(in the rows, 128 means zero)
A single turn carries every row of the set below to another of its rows. Some are shown first; where does it send the rows asked next?
nugu: [139 126 110 118  95 114 123 146 156  98 126 143 139 112]
sedu: [121 138 140 127 119 123 170 143 121 125 118 164 134 113]
kemi: [110 112 143 101  77 148 116 132 123 137 112 120 149 119]
bivo: [ 84 123 117 134 137 164 110 123 147 133 116 123 133 103]
vot: [136 138 139 131 103 140  97 123 124 119 130 134  91 100]
zezo: [113  77 119 116 120 156 126 140 142 138 131 127 119 110]
let: [114 128 119 116 119 123 120 155 145 137  85 137  92 119]
fugo: [133 147 140 116 122 145 160 133 136 114 125 167 132 107]
Bim: [123 133 127 110  76 114 123 138 131 133  96 112 147 107]
Rarus: [113 129 129 112 132 124 149 145 132 167 128 155 107 109]
Dal: [121 143 138  95 124 148 120 122 159 113 111 133 100 132]
Toraz: [102 131 143 144 123 131 151 126 154 153 118 107 105  94]
tud: [116 124 139 133  72 136 146 105 139 113 136 137 135 119]
boke: [129 131 120 140 111 120 115 147 116 130 151 113 101  98]
bupas: [ 98 118 141 157 105 121 150 166 133 136 130 131 134 102]
kufo: [118 104 152  97 116 150 118 130 142 136 119 102 156 106]
ketem: [114 133 146 101  81 129 124 110 135 139 102 108 139 117]
Deza: [135 148 144 111 135 126 142 133 148 128 114 170 125 104]
duvo: [ 71 131 122 146 106 142 116 131 126 134 130 135 144 118]
dipo: [124 137 128 100 135 144 139 134 148 153 135 155 106 103]
Loraf: [107 102 158 103 104 128 114 134 129 147 100 115 151 118]
rege: [113 137 145 121 128 129 179 123 127 141 130 146 123 114]
tuvis: [116 132 136 107 107 138 119 162 139  96 124 156 130 140]
Veteg: [ 79 151 130 135 111 133 125 107 138 122 132 123 143 128]
Vib: [111 124 109 126 104 167 139 150 143 136 120 123  97  96]
sunal: [133 140 133 137 112 115 102 131 126 135 133 121  90  98]
guva: [128 137 139 128  92  95 136 112 155 110 116 138 134 118]
Dalon: [131 138 126 106 128 138 131 153 143 137 124 175 119 102]
kazi: [127 127 134 136 131 121 130 134 117 121 154 100 110 105]
Leme: [124 104 132 105 111 132 118 158 138 131 113 107 162  97]
vub: [109 139 170 125 127 104 134 139 148 111 123 140 137 136]
filez: [140 118 117 102 128 128 121 124 173 109 130 122 124 107]
lov: [105 136 159 135 112 148 151 135 147 110 158 125 142 115]
bub: [102  87 150 128 115 137 139 106 142 150 121 122 114 117]
kug: [132 136 121 104  86 136 129 133 144 124 114  99 151  96]
Medin: [ 98 150  99 121 121 139 118 130 140  96 117 127 146 125]
sova: [127  90 119 112 137 114 116 147 158 135 112 127 119 110]
zavu: [110 127 126 115 120 143 167 143 119 152 141 151 117 111]
lugod: [ 72 126 133 146 130 134 110 121 140 148 111 127 133 111]
Gepo: [ 87 152 116 134 115 107 121 129 132 111 111 133 146 132]
tem: [126 113 144 140 136 113 132 145 105 111 138 111 118 115]
miko: [ 92 124 103 133 140 140 106 146 141 122  96 131 136 107]
Gida: [130 121 164 134 127 135 114 119 112 101 115 132 110 118]
mobo: [130 112 152 135 128 140 126 136 102  96 135 123 121 120]
Zupu: [133 127 149 135 109 135  97 132 111 108 112 146 102 112]
Gimi: [100 144 111 123 147 130 115 122 154 109  98 120 134 116]
begel: [100  95 143 145  82 121 140 127 123 137 117 143 130 121]
Kuv: [131 125 135 107 115 115 126 137 152 133 103  94 153  94]

Leme -> Kuv
Vib -> let
lugod -> bivo
Now these:
Rarus -> dipo
guva -> tud
Zupu -> Gida

